One turn moves every row onto another: examples first, then more rows asked:
q281: [ -4   0  25  32  18 -12 -15 -22  -4  22  21 -33  -3  -9  18  22 -14 -23
   8  11  24  -1 -26  21  14  18 -14]
q440: [  8  28 -11  12  -1   3   9  19  -4   1 -25  -6  -4  38  14 -15  -8   9
   9 -18  10  -9  16  42  -5 -21   7]
q41: [ 11  16  18  39  16 -23   6 -20 -18  20  27 -20  -1  -2   3   0   3 -18
  24  11  28  10   6  33  15  24  -3]
q365: [  5  23  12  18  23  -5   4 -18   1  43  18 -33   6   3  15   2 -22 -16
  15   7   3 -18  -4  37  -8  41   6]
q438: [-10  -9   4  17   9 -27   0 -27  -1  21  18 -24  -1  12  -5  16  -1 -27
  37   5  25  -3 -14  23  -4  36   0]
q684: [-12 -20 -23  -2   5  29  -4  23  11  24  -4 -13  -9   1  39  25  -5 -13
  -8   2  -2  10  -4  18  -2 -26  -9]
q511: [ -8  -1 -21  10  24  18   3  -4   2  39   5  19 -15  19  32 -11  -2   9
  -9   1 -12 -20   3  31  21 -29   6]
q91: [-31  -8  -4  -6  -9  25  -1  22 -39  23 -12  11 -40  32  13   3  -5 -19
  18  -4  16   6 -10  26  12   0   3]
q92: [ -2  21   8  22  24 -18   0 -20  -1  43  30 -21   4   2  26  14 -20 -24
  26   4   9 -12  -5  35   0  30  10]
q552: [ -9 -13   3  12  14  -5   2 -25   0  27  16 -33   2  10 -13  13  -2 -22
  26  14  22  -7 -16  24  -4  44 -14]
q208: [ -3   3  25  28  23   4  -9 -16  -7  35  23 -31  -2  -3   7  14 -22 -14
   1  13  24 -14 -33  27   6  27 -15]
q265: [ -4  16 -11  13   0  -1  19  16 -11   3 -28  -6 -22  42  16 -14 -10  19
   5 -24   1  -9   0  36 -10 -16   5]
q111: [ -3   2  16  40  16 -30  11 -33  13  21   7 -27  -3 -13  10   6 -10  -1
  13  -9  10  -2  -8  23   1  31   5]
q861: [-12  -9 -29 -23  11  23   3  22  21  17  -9 -19  -4  12  30  25 -12 -14
   2   6  -3   3   3  19   0 -16  -5]
q28: [ -2   4  22  34  15 -10  18 -29   6  25   6 -25  -8 -15  -2  -2  -7   7
   8  -1  12  -2  -7  32   0  45   2]
q15: [-24  -2   3   3 -11  33 -16  26 -33  20 -12  12 -24  20   8   6 -11 -21
  13  -6  27  14  -8  21  16 -13   1]
q133: [  7  -8  -3 -11  -5   0  14   9 -11 -11 -29 -16 -41  15  12 -13  20 -11
 -12  25   6   6   7  33  24  -4   3]
q69: [-25 -18  -6  -3 -22  28 -16  16 -24  26 -12  15 -30  21  15  10   4 -28
  14  -6  19  11  -5  29   3  -5  11]
q97: [-13 -12 -21 -12   7  23   8  27   4  13 -15 -29 -18  13  35  22 -13 -10
  -5   1  -7   8  -8  13  -2 -21 -16]
q896: [  7   7  -9  22  -5  -3   5   5   3   1 -26   2 -11  37  17 -15   4  17
  -2 -20   6 -15   5  46 -11 -24  10]
q136: [  9  13  15  33  12  -5  10 -12 -21  25  22 -29   3   1 -12  -5   0 -14
  19  13  28   9   0  27   1  34 -11]
q93: [ -1 -17  -5 -14  -9   0  10   4   5  -9 -30  -2 -34  10   2  -8  19 -10
  -6  23  16   2   5  31  25   2  19]
q973: [-16   4 -14  -3  29  20  15   1 -10  32   0  11 -34  19  32 -10  -8  10
  -9   9 -14 -18  -1  31  34 -19   1]
q858: [-17   0  -7   9  28  19   4  -4   3  28  -3  20 -24  11  21 -12 -14  18
 -15   0  -3 -19  -8  24  37 -25   8]
q622: [ 11 -12  -1   0 -18  -1  -2   8  -9  -6 -24  -1 -32  15  11 -14  27 -18
 -11  24  16   4   7  42  15  -9  17]

q15 turns into q858
q69 turns into q511
Where do these go?
q438 turns into q92
q552 turns into q365
q97 turns into q265

One turn moves every row onto another: examples first, then more rows asked:
q184: [ 27   0   2  -8   6  -3 -32 -20 -11   9  20   2  12 -11 -30 -11   0  19
  16 -39  15  19 -10  -9 -11 -11  30  -5  19  10  -3   2   8  18  -6  10
 -19]
q48: [ 16   7   4  10   4 -12 -15  -2 -10  12  -6  11   5   0 -19  -4 -25  14
 -10  -2  -8   0  13  18 -11 -12  33   4  16   1 -35 -40   3  29 -17  31
 -22]
q277: [-21   5  18  -9 -33  15   3 -15   2  13  -6  19 -14  -2 -26  11   1 -17
  -4  -7  28   8 -30  -2  -4 -15  12  15 -14 -25  13  -3 -10 -10  -6 -15
  19]
q637: [-21  12  -1  16 -13   0   8  13   4   8  25   1  31  15 -24 -17  -1 -15
 -13   8 -22   9  -9 -16  34  -1   1  -6  -3 -11  -8  -7   0   5   5   5
  22]
q854: [  1  18 -12 -23  38 -14 -33  -9 -12   5 -19  22  25  25 -22 -22  -8  14
  -2  25   4 -21   4   2   4  -5  33  20   1  -2  12  -7  24  20 -11 -11
 -19]
q522: [  4  19 -10 -27  38  -4 -30  -6 -14   1  -7  22  28  20 -25 -25  -6  25
  -7  18   1 -19   5  -2   6   0  33  10  -1   4  18 -10  26  21 -11 -11
 -17]
q757: [ 21   1   0  -8  23   6 -24  -5 -24  13 -28  29 -22   3 -23 -15 -22  22
  14   6  36 -21 -12  -3  -1 -16  10  -6  -5   6  35  11   2  23 -17 -11
  -9]
q965: [ -7  10   8  22 -28  -3   7   3   5   6   3   3 -15  14 -26  -6 -17  -8
   7 -19  -3  31  -5 -14  11 -19  -2  10  -8 -13  -8 -25  -8  -7  14 -30
  31]
q765: [-10  20  27  20   0 -14  20  -4   7 -10 -22  10 -18  -7  -7 -16 -14 -14
  -1  12 -16  -4 -25 -14  21 -10   0  -8 -21 -27   2 -15  -7   7  17   7
  25]
q445: [-14 -19   8  -5  15   1  30  28 -19  -2 -17  15 -12  10   8 -20 -10   9
  -2  16   2 -22 -21   0   1 -11  19  13  -4  10   3  14  -2  16   7  -4
  40]
q194: [-16   5  24   5  20   3  -4  -4  -8 -24   0  10 -19  -7 -31 -19 -20  -9
  -8   6 -24  -7 -37 -29   4 -15  16  39 -20  -6   9 -10  -8  21  13   6
  -2]
q779: [-11  16 -18  -4 -13   5   0  -8  15  19  27  11   4 -13  16   3 -17  17
  -8   2  24  -2  17  38 -13 -10  22   6  -2   2 -12 -23   1  25  16   3
  -8]
q724: [ 19  32 -28 -19 -10   7 -22 -17   2  16   3  10  27  45 -17  -4 -15  12
   1  -2  -6  -7  18  10  -4  -7   4  26  11  -1   6 -23 -11  10 -11 -27
 -32]
q992: [ -4  14  11 -20  22  11   6 -13 -14  24   9  14  14  38 -10 -29   3  10
  13   5  16  10 -32 -23   7 -30  -3  11   7  11   5  12   3  22  13 -17
  29]
q353: [ 16  28 -26 -18 -12  16 -21 -19   4   7   5  19  26  43 -18  -9 -15  16
   3   1   3 -17  14  14  -5  -1   2  25   7  -9  10 -15  -8  12  -3 -23
 -33]
q747: [ -6  14  19  11   8 -19 -11  -1  37  18 -12  13   8  15  -2 -14  -3 -11
 -22   6 -23  -1 -20  -8  12 -18  -6  14  -9 -10  -3 -22 -17  -3  -5  22
  33]
q670: [ -3  10  18 -24 -14   0  10   0  12 -18   1  13  30  34   4  -8   1 -20
  16  -9 -25  -7   8  -8 -17 -18  22  11 -11 -11 -31  -9  -2   5   6  -3
   7]
q993: [  7  10  22  -2  20 -17  -2 -20  -4  29  -7   6  19 -17  -3   0  -4  15
 -13   6 -10  -5 -21   4  -1  -5  29 -22  30 -12  20  31  -2  19  18  11
 -10]
q448: [ 23  11   7  -5  -5   1 -27 -25 -19   8  21   0  11 -13 -36  -5  -7  14
  23 -34  11  25  -7  -8  -9 -18  25  -5   8   6  -1   1  10  16  -7   1
 -27]
q710: [  7   3   1   5 -19  21  27  18   0  -9   0  10 -30  29  10  -5  -5  -6
  30  -8   5  -8 -14  -2 -14 -20 -12  18 -16   5 -11 -10 -19  13 -14   7
   4]
q27: [ 17   3  12  -5  20 -13   0 -33  -7  29  -6   6  14 -20   3  -8  -6  20
  -7   2   0  -9 -15   5  -6   0  26 -16  30  -4  19  30 -12  16  21  16
 -10]
q506: [  8   9  -3  15  10  -9   3 -12   0  15  -6   1 -31 -15  18  -9 -20  41
  -2  -7   6   7 -14  19 -18  -9  11  29  21  13  20 -10 -20  14  31  -8
 -14]
q348: [ 22  -3 -24  -5  -6   2 -21  12  15  -6 -17  -5  -4  10   9 -13 -20  15
   7  -8 -26 -39  26  11  -7  -9  11  23   4 -18  15  -8 -21  -5   0 -17
 -16]
q777: [ 12  -1 -10  -9  19  -8 -22   6  27  25 -18  11 -19  24  11  -9 -25  -9
  13 -10  14 -25  12  13 -10 -13  17  -8  -7  -3  24  34 -21  15  -8 -10
  -1]
q483: [  8   5  13 -17 -12   6   0  -5 -31 -10 -33  -1  27  30 -28 -19  15  27
  11   2 -15  -1 -26 -21   1 -16   1   8  17 -12 -11 -28  -2  -2   3  -3
   6]
q812: [ 18   1  -8  -8  25  14 -35  -7 -20   6 -29  24 -25   6 -21 -14 -17  28
  11  -2  34 -27  -9  -2   6 -21   9  -4  -6   2  25   8   6  20 -19 -14
  -1]
q510: [ -8  22 -15   6 -15   1  10  -9  17  21  31  12   7  -9  21   5 -15  10
  -9  -1  24   1  24  33  -7  -6  22   3  -5  10  -4 -16  -4  26  11  -4
   4]
q541: [  9  14   1  15   6 -16   5  -5  -3  14  -5   2 -34 -20  13 -11 -21  46
  -2 -16  10   9 -16   8  -6 -14   5  28  23   4  26 -13 -19  13  22  -9
  -8]
q479: [-18  15  15  10 -14  -4  15 -15   2  -6  11  23  -7   0 -19   2   7 -21
  10   2   8  20 -36 -16  17   6  13   3 -16   8  17  14  15   2   1 -16
  19]
q82: [ 15  13   9  16   2 -13  -6   3 -10   2  -7   4   2  -3 -19 -12 -26  15
  -9  -1 -19   2  21  15  -3  -2  32   2   4   5 -26 -40   3  27 -10  33
 -26]
q154: [ 22   6 -21 -13 -15   3 -14  18  14  -4 -22  -1  -4   5   9  -8 -23  13
  -2 -12 -20 -35  28  12  -3 -13   6  15   2 -23  15 -12 -27   2   6 -12
 -19]
q272: [ 12   1  -4  -5  20  -5 -24  13  31  16 -18   9 -21  12  17   0 -17 -10
  13  -6  10 -19  10  11 -15 -19  18  -5  -9   3  29  29 -17  18  -2 -15
  -2]
q533: [  2  10  22  23   1   1  20  -5 -33  -9   7  21  -9   8 -39 -27 -19 -12
  -1  -6 -17   8 -27 -27  31   0   5  29   9  -3   4 -17   0   6   1  -3
   5]
q74: [  8 -13   8   2 -11   5  -1  -4  -8  -2  12   4   4   8 -44 -28 -14   1
  -5 -34   4  -3  -2 -11  17  -3   1  30 -12   0   8 -38 -17  -4  17 -13
  35]
q730: [-15  -9   2   4  -7   9  10 -18   2  26  16   6  17  24 -38   4   3 -20
   2  32  -8   1  -9 -19  13  16  -1  10  -9  13  11   1  -5  12  -2  13
   7]

q510 turns into q82
q854 turns into q812
Where do these go?
q670 turns into q483
q637 turns into q533
q277 turns into q747
q48 turns into q184
q522 turns into q757

